In the rows, 128 means zero.
Y: rows in 3 groups, each row roughly a mix of its group's directions
Y (143 x 13)
[[115 128 171  97 126 144 137 100 111 107 191 155 150]
 [160 110  71 117 107 127 153 133 135 169  97 146 164]
 [ 48 126 114 104 153 117 114 118 126 144  97 117 107]
 [ 54 122 131 110 117 177 124 120 117 134 105 156 118]
 [ 88 136 164 134 177 130 110 165  95 158 120 123  97]
 [142  84 100 116  92 127 113  82 144  93 100 161 134]
 [171 112 128 116 151 104 117  76  95 126 154 121 173]
 [167 114 100 125 116  93  97  93 121 113  85 147 166]
 [136 113 134 106 104  99 133 125 102 156 174 158 185]
 [122 155 184 121 172 106 122 166 120 137 164 106 144]
 [ 64 156 143 135 116 152 135 128 165 151  82 137 131]
 [103 117 138 105 138 118 104  68 154  88  99 108 100]
 [164  83 116 115  92 113 149 161  92 141 167 132 107]
 [150 136 136 133 155 125 109  98 135 160  94 152 196]
 [150 156 153 128 169 104 126 127  98 156 174  83 136]
 [155 134 119 162 158 106  81 115 128 167  79 110 122]
 [169 157 155 147 147  89 124 133  97 143 169  88 136]
 [170 121 132 150 115 113 110  59 122 134 107 105 162]
 [106 129 106 103 160 127  84 145 105 139  76 170 136]
 [128  95 113 107 172 129 132 139 124 165 115 185 165]
 [141 103 137 105 125 115 101  65 132  84  93 113 111]
 [ 95 146 114  92 142 143 165 183 127 131 170 118 106]
 [ 98  92 104 108 145  92 105  86 141 142 120 113 176]
 [ 76 107 109  71 150 119 146 174 129 132 121 111 122]
 [133 176 141 154 111 163 176 152 175 120 143 124 132]
 [155 100 125 121 107  99 138  85 117 140 151 113 194]
 [164 140 133 152 114 164 158 167 147 141 165 156 165]
 [129  78  93  94  73 110 139 119 106 103 126 149 139]
 [ 68 137 173 110 175 107 108 134 144 135 122 114 107]
 [ 95 163 124 121 153 152 141 149 141  99  80 126  78]
 [ 78 166 159 111 180 123 136 151 154 155 138 127 125]
 [184 135 101 164 110 102 147 177 129 149 129 115 152]
 [ 92 115 116 100 124 103 139 184 103 174 140 132  99]
 [145 100 105 106 148  88 106 106 155 154  71 131 148]
 [149 127 144 115 135 109 140 165  92 105 194 104 105]
 [126 153 129 162 100 145 154 204 130 139 145 127 144]
 [ 63 140 160 113 119 149 154 161 163 154 138 139 131]
 [152 152 108 146  90 162 165 169 136  96 162 145 134]
 [174 143 128 139 152 101 143 143  97 165 180 126 154]
 [153 100  93 149 124 102 145 188  92 137 113 104 112]
 [174  89  99 110 142  82 101 103 110 111 118 140 157]
 [155 160 120 145 132  88  93 115 180 104  89 119 132]
 [ 94 129 137 112 137 151 115 105 183  83 145 166 105]
 [144 181 156 140 174  96 110 101 143 152  98 120 141]
 [186 149 121 169 114 110 143 167 111 145 151 134 161]
 [126 149 142 151 167 163 131 194 122 164 141 141 123]
 [134 104 143 123 161  75  79 109 114 140  83 118 121]
 [108 133 117 128 127 147 166 208 108 144 119 108 119]
 [140  82 120  93 177 121 108 107 105 145 157 167 130]
 [146 184 105 141 145 140 158 171 143 159  95 148 140]
 [105 172 136 143 152 128 133 182 102 169 127  94 111]
 [128 164 141 138 165  87 144 159 149 187 138 120 143]
 [197  96 127 130 127  90 106 111 101 112 159 121 135]
 [122  90 111 108  86 139 139  80 169 107 116 162 142]
 [129  85 101 111 125  94 101  69 134 116  94 110 144]
 [154 188 169 175 130 155 127 112 129 128 142 142 151]
 [152 119 165 144 125  90  93  72 116 142 134 129 168]
 [126  98 152 133  69 166 137 138 136 103 170 147 153]
 [ 94 102 110 113 124 120 149 126 151 191 134 146 176]
 [169 128 137 143 142  97  96  59 112 119 128 117 155]
 [142 124 146 141 122 168 126 154 124 140 203 153 153]
 [140 168 153 167 102 120 123 158 103 108 186 132 135]
 [159  91 132 137 115  90  90  73 125 136 116 131 165]
 [170 110 100 134  91 111 160 154  81 167 138 126 133]
 [132 154 168 132 154  92 121 166  99 123 176 107 105]
 [103 128 137  86 105 155 170 113 120  76 159 152 126]
 [176 105 122 131 104  99 109  68 134  98 127 148 149]
 [163  97 136 116 155  77  83  90 118 110 139 113 138]
 [131 107 112 121 163 128  89 102 124 175  68 128 123]
 [ 87 169 138 153 119 183 144 159 146 117 110 117  99]
 [105 184 139 146 130 158 130 160 150  81 125 104 102]
 [135 108 102  93 183  87 108 129  84 126 147 110 122]
 [174 141 140 151 132 106 143 155 125 165 166 138 180]
 [102 138 114 155 100 165 144 135 169 109 119 171  84]
 [156 150 155 120 167 116 117 109  85 172 162 115 155]
 [ 98 105 143  95 134 117  97  76 138 119  71 127 114]
 [163  94 113 129 107  65 118 111 145 103 111 112 164]
 [136 161 179 144 165 114  89  78 136 125 123 132 146]
 [ 86 130 124 127  97 166 168 165 129 102 167 120 103]
 [133 150 116 144 115 157 189 172 139 112 159  97 113]
 [ 87 117 113 107 132 139 110 112 126  76 104 110  70]
 [110 181 163 154 138 132 150 161 169 168 133 138 131]
 [132 104 130 102 149  90  88 101 125  83 102  98  97]
 [139 147 132 133 146 143 171 182  99 144 171  94 116]
 [145 141 116 152 124  95 155 196 107 167 125 128 149]
 [144  53 110 112 101 103 149 135 140 134 151 117 158]
 [124 178 162 147 180 142 128 169 113 138 149 101 125]
 [123 184 149 126 156 162 121  73 144 105 112 129 108]
 [192 113 118 158 128  84  99 117 119 151 112 123 158]
 [113 101 147  68 173  87 110 102 134 121 121 110 138]
 [156  94 136 141 103 128  96  65 142 128 103 153 157]
 [108  89 137  99 124  91 147 129  87  83 102 121  96]
 [151 132 151 162 120 174 118 101 141  74 127 167 115]
 [ 80 110 107 116 142 100 147 167 167 139 148 108  90]
 [ 89 147 119 153 154 163 110 154 113 145 104 113  71]
 [144 131 118 143 112 122 129 204  89 110  89 124 127]
 [128 125  83 116 130 147 159 158 126 123  59 137 100]
 [ 88  93 160 111 103 124  98 135 171 108  93 134  98]
 [ 96 129 107 128  96 165 158 133 170 132  95 177 136]
 [190 111 127 120 120  92 138 143  84 105 163 111 142]
 [110 112  92 150 100 164 132 104 162 116  80 161 108]
 [135 163 161 144 172  97  95  89 116 165 111 136 139]
 [157  76 107  84 117 102 122 104 119  94 154 156 135]
 [160  83 129 112  93 129 116 106 120  74 134 171 125]
 [129 162 131 168 113 139 149 199 124 124 164 125 121]
 [100 168 113 137 129 177 167 176 137 120 122 129  97]
 [125 186  91 143  83 148 168 135 133 103 113 128 115]
 [106 122  99 133 118 178 133 146 161  89 105 115  78]
 [130  92 113 121 118 125 103  61 150 131  81 142 149]
 [129 150 141 116 162 107 139 159  99 165 178  87 119]
 [176  82 108 128 104 108 107  71 117 118 115 124 143]
 [ 81 122 138  84 158 121  92 143 130 103 155 123  84]
 [145 171 167 145 165 120 123 177 118 158 148 145 105]
 [160 130 141 156 117 136  93  63 135 102  95 144 150]
 [ 85  84  92 104 102 155 158 167 123 144 126 130 113]
 [152 152 156 136 163 103 112  92 107 160 155  84 151]
 [147 123 115 132 135  92 141  86 161 166 125 116 187]
 [159 101 123 154 152 107  86  97 118 173  95 102 131]
 [182 165 153 162 129 108 111  88 120 110 142 101 148]
 [ 99 145  95 131 127 178 143 163 137  94 117 130  79]
 [151 122 115 114  94 155 122 113 124  54 137 163 116]
 [171 140 143 163 130  81  87  88 123 139 127 105 148]
 [166 116 106 140  81 125 105  75 116 101  99 153 126]
 [168  79 130 135 117 118  99  79 125  89 122 159 130]
 [144  82  92 123  79 113 154 159  87 128 136 139 142]
 [ 59 115 148  86 121 154 110 133 158 106 112 140 117]
 [178 107 102 146  93 124 148 156 100 147 157 145 165]
 [142 114 154 105 131  76  94  72 109 121 134 140 157]
 [110 131  98 131 111 158 174 171 139 116 185 119 129]
 [187 131 136 147 139 108  95  93 125  75 129 106 130]
 [120 161 134 140 121 145 168 187 126 125 172 119  92]
 [148 160 138 187 160 141  91 135 104 130  89 135 112]
 [155 157 166 173 137 122  82 101 106 132 164 114 132]
 [ 68 151 119  90 169 130 160 152 121 148 146 112 120]
 [ 73 131 139 126 164 159 145 172 145 151 125 108  95]
 [167 152 134 165 108  99 138 165  82 142 158 135 154]
 [107 145 149 137  91 159 166 103 187 114 135 109 146]
 [137  99  87 127 119 132 106  99 126 123  58 148 154]
 [148 166 136 131 168 105 105 158 116  81 164 107 106]
 [ 91 123  95 109 105 172 166 143  92 100 153 115 142]
 [118 169 125 144 128 141 156 207 116 141 138 147 127]
 [157  98 100 125 101 138 113  83 131  64 110 120 123]
 [153 154 135 143 126  98 111 128  75 163 119  72 135]]

one row of each group, then the others: which group is each in?
[141 114 105 119 143  83 131  94 124 185 103 123 170]	(19)
[ 85 160 130 135 149 149 126 192 111 145 112 111  95]	(24)
[119 161 141 169 138 153 137 187 114 164 163 121 125]	(72)

[130 103 178 132 114  95  78  78 126 108 140 125 138]	(19)
[167 175 131 179 114 137 128 171 119 132 164 137 142]	(72)
[ 58 117 131 105 148 141 134 174 121 152 112 127  98]	(72)
[157 111 159 169  99 148 178 170 119 123 151 139 124]	(24)
[ 86 134 110 108 134 164 102  87 142 120  83 126  89]	(72)
[135 133 126 143 124 153 126 171  74 109 187 140 109]	(19)
[131 115  89 118  70 148 175 158 119 110 151 147 141]	(72)
[ 92 150 112 104 121 147 191 177 131 118 114 143 115]	(72)
[153 106 148 110 132 101  99  61 123 115 172 133 126]	(24)
[129 191 131 170 151 137 136 174 146 137 109 110 106]	(72)
[ 63 102 127  72 132 134 139 143 150 120 110 119 102]	(19)
